[[128 125 132 125 137 130 123 124 132 123 125 131]
 [133 136 118 132  99 127 144 145 121 141 124 112]
 [127 129 132 120 139 127 135 124 146 131 130 128]
 [122 131 123 132 122 122 133 128 123 136 143 130]
 [118 127 126 134 133 122 122 120 118 128 147 139]
 [129 123 127 138 126 133 108 127 104 116 121 133]
 [134 124 131 129 130 135 118 130 123 118 112 126]
 [123 127 131 124 139 125 129 121 137 129 137 134]
 [120 127 126 134 130 123 122 122 117 128 143 137]
 [118 137 119 129 114 116 151 131 133 149 154 125]
 [140 122 134 128 131 140 111 131 121 111 100 125]
 [120 124 129 133 138 125 117 118 118 123 142 141]]
123

[[125 123 144 103 138 137 143]
 [129 127 127 130 128 128 127]
 [131 134 122 126 123 139 123]
 [132 116 136 118 123 142 138]
 [129 126 129 127 127 130 130]
 [132 136 120 125 121 143 122]
 [130 132 124 126 124 136 124]
 [128 128 128 127 128 128 129]
 [130 127 131 124 127 133 131]
 [109 137 113 129 139 126 120]]
139

[[128 127 126 127 127 125 127 126 124 129 127 128 124 127]
 [129 116 126 126 107 119 110 124 140 131 124 129 120 133]
 [131 131 138 134 124 142 122 126 148 121 111 132 142 144]
 [125 134 132 130 134 137 134 136 137 126 136 126 138 128]
 [129 126 124 126 128 121 127 124 118 130 127 128 121 125]
 [128 130 129 129 131 131 131 129 128 127 129 128 130 128]
 [132 132 135 133 129 138 126 123 136 122 111 131 138 140]
 [131 132 131 131 133 133 129 123 125 124 115 130 132 133]
 [130 118 123 125 115 116 117 122 125 132 125 129 116 127]
 [130 131 132 131 130 134 128 126 130 125 119 130 133 134]
 [130 112 117 121 109 104 112 118 117 136 126 129 104 123]
 [124 124 118 122 130 115 132 132 113 135 147 124 115 113]]
124

[[120 128 131 127 127 128 125 124 132 126]
 [144 113 119 116 128 135 138 129 127 117]
 [138 126 116 129 126 132 138 127 124 139]
 [128 122 132 122 129 129 126 129 131 115]
 [126 130 124 130 126 130 130 124 129 136]
 [115 130 142 127 130 124 116 128 133 116]
 [137 113 123 114 128 135 134 126 132 114]
 [141 108 120 109 128 138 137 125 133 111]
 [129 130 129 131 128 126 127 130 126 130]
 [140 113 130 114 131 131 130 134 128 103]
 [124 133 139 133 131 121 119 134 126 121]]
134

[[126 135 149 114 133 147 149 144 134 124 134]
 [105 106 144 114 111 128 139 151 136 108 144]
 [129 137 120 123 114 145 147 110 136 127 134]
 [128 147 110 106 117 146 147 137 142 136 133]
 [141 112 148 148 146 124 136 145 120 112 112]
 [120 105 133 126 117 152 145 125 137 141 140]
 [151 144 134 107 121 122 114 148 137 125 122]
 [123 109 136 115 136 121 113 143 150 143 140]
 [119 141 113 140 110 138 116 148 118 136 106]
 [145 124 110 107 128 114 143 127 148 108 125]
 [120 133 139 151 130 110 143 110 145 150 128]
 [106 129 133 137 140 136 145 125 119 132 123]]
119

[[137 113 132 150 137 119 123 131 127]
 [132 128 126 134 147 121 126 137 129]
 [139 112 141 151 130 122 119 129 129]
 [130 121 126 122 133 120 116 132 122]
 [121 144 136 121 109 149 144 119 135]
 [120 127 126 123 127 129 125 123 125]
 [130 145 132 131 141 144 146 131 137]]
146
---
150,130,133,100,112,111 result: 150, 111

140,104,111,140,110,147 result: 140, 147

119,126,119,120,150,137,140 result: 119, 140

128,103,127,124,138 result: 128, 138

136,132,99,115 result: 136, 115

127,99,104,114 result: 127, 114

120,127,131,130,134,131
143,134,117,127,109,120
105,129,129,140,137,135
result: 120, 135

119,126,126,133,143,147
116,137,149,125,114,131
130,132,124,136,124,121
result: 119, 121
---
[131 134 125 123 117  98] --> 125
[154 125 131 112 102 106 127] --> 131
[111 137 126 145 131  98] --> 126
[121 136  99 120 117 120] --> 99
[129 133 126 149 127] --> 126
[106 121 110 144 131 150 113] --> 110
[150 133 122 127 128 123 143] --> 122
[119 142 106 111 135 110 129] --> 106
[106 116 127 107 125] --> 127
---
[134 131 149 101 128] result: 131
[118 132 155 111 119] result: 119
[157 112 123 130  99] result: 123
[153 109 124 126 116] result: 124
[141 108 152 136 105] result: 136
[129 114 149 103 115] result: 115
[142 151 135 124 123] result: 135
[144 133 105 124 131] result: 131
---
array([[133, 126, 121, 115, 110, 105, 103],
       [149, 153, 155, 156, 155, 152, 148],
       [152, 150, 146, 140, 135, 129, 123]]) ⇒ 140

array([109, 122, 130,  99]) ⇒ 109

array([133, 152, 111, 120, 150]) ⇒ 152

array([[129, 125, 131, 129, 125, 124],
       [137, 107, 155, 126,  99, 106],
       [136, 109, 153, 125, 102, 107]]) ⇒ 153

array([144, 115, 102, 123, 118]) ⇒ 115

array([102, 137, 147, 118]) ⇒ 102

array([129, 128, 125, 122, 124, 100]) ⇒ 125
